[148 128  93  56 175  96]  bazo
[145 163 145 145 148 145]  feper
[114 123 142 186 165 144]  bik
[122  92 150 150 122 153]  tas
[ 93  94 132 131 111 118]  rakiv
[159 113 137  66 143 127]  Paseg
[165  91 105  41 138  92]  git
[ 93  94 132 131 151 116]  Vaza
[132 152 132 154 130 142]  vasu
[152 154 154 159 150 123]  Tuluk
[165  93 128  88 119 117]  Vabut
[107  87 122 147  57 118]  davag
then: [ 93 128] | [ 88 119 117]
dup Tuluk:  | [154]
asked: [122  92 150 150 122 153] | tas
dup feper:  | [145]

[145 133 137  81 104 105 163 143 133 137  81 126 154  99 138  74 109  91] : Vabut
[138 110 148 205 104 105 163 143 133 137  81 126 154  99 138 137 109  91] : Vaza
[163 143 134 137  81 126 154  99 108 152  99 150 162  85 163 132 112  96] : vasu
asked: [138 110 148 205 104 105 163 143 133 137  81 126 154  99 138 137 109  91] | Vaza
then: [163 143 134 137  81 126] | [154  99 108]

[180 108 109 139 126 125 156  91  72 118 117 119 116 106  50  98 121 139
  90  75 130 131] = bazo
[145 108 115 142 152 130 143  40  89 178 135 110 162 107  48  83 124 122
 111  83 143 118] = Tuluk
[124  83  94 110 157 132  79  92  48 119 117 121  77 109 135 212 113 119
 118 162 127 118] = Paseg
then: [143  40] | [ 89 178 135]
asked: [124  83  94 110 157 132  79  92  48 119 117 121  77 109 135 212 113 119
 118 162 127 118] | Paseg
then: [83 94] | [110 157 132]
asked: [145 108 115 142 152 130 143  40  89 178 135 110 162 107  48  83 124 122
 111  83 143 118] | Tuluk
asked: [180 108 109 139 126 125 156  91  72 118 117 119 116 106  50  98 121 139
  90  75 130 131] | bazo

[137 128 138 139 128 142 119 121 112 128 133] -> tas
[137 128 136 103 133 133 134 139 148 148 142] -> Vabut
[144 128 136 134 133 133 134 139 148  99 142] -> Tuluk
dup tas:  | [128]
asked: [144 128 136 134 133 133 134 139 148  99 142] | Tuluk

[154 154 154 154] = bazo
[ 98 126  98 133] = feper
[119 127  90 127] = Paseg
[154 156 163 126] = bik
dup bazo:  | [154]
dup Paseg:  | [127]
dup feper:  | [98]
common bik feper:  | [126]

[166 121 135 135 129 168 130 120] = Paseg
[141 137 125 132 121 119 134 128] = bazo
[150  84 124 129 116 150 113  84] = git
[121 121  85 135 129 168 122 138] = vasu
[215 111 124 116 129 157 116 132] = rakiv
[122  84 125 124 129 150 113 124] = Vabut
then: [124 116 129] | [157 116 132]
common Vabut bazo:  | [125]
common Paseg rakiv:  | [129]
then: [150  84 124] | [129 116 150]
then: [121 121  85] | [135 129 168]

[183 128  92 186 109 176 112 159 100 116 125 145  82 117 104  89 142 160
 123 144  94 133 177 129 112 109 168  96  91 103 105 208 157 127  96  67
 131 133 142] = git
[151 140 124 168 116 121 134 119 134 131 136  99 103  96 108 122 141 135
 111 117 104 124 158 126 137 113 133 117 101  97 141 151 134 147 123 101
 134 121 136] = davag
[154 136 120 103 113 132 100 135 125 128 134 142  97  97 108 111 146 134
 106 125 103 140 162 103 138 110 134 103  81  94 131 166 132 151 121  83
 119 122 133] = tas
[183 128  92 186 109 176 112 159 100 116 125 145  82 117 104  89 142 160
 123 144  94 133 177 129 112 109 168  96  91  97 105 208 157 127  96  67
 131 133 137] = Vabut
asked: [183 128  92 186 109 176 112 159 100 116 125 145  82 117 104  89 142 160
 123 144  94 133 177 129 112 109 168  96  91  97 105 208 157 127  96  67
 131 133 137] | Vabut
asked: [183 128  92 186 109 176 112 159 100 116 125 145  82 117 104  89 142 160
 123 144  94 133 177 129 112 109 168  96  91 103 105 208 157 127  96  67
 131 133 142] | git
then: [109 168  96  91  97] | [105 208 157]

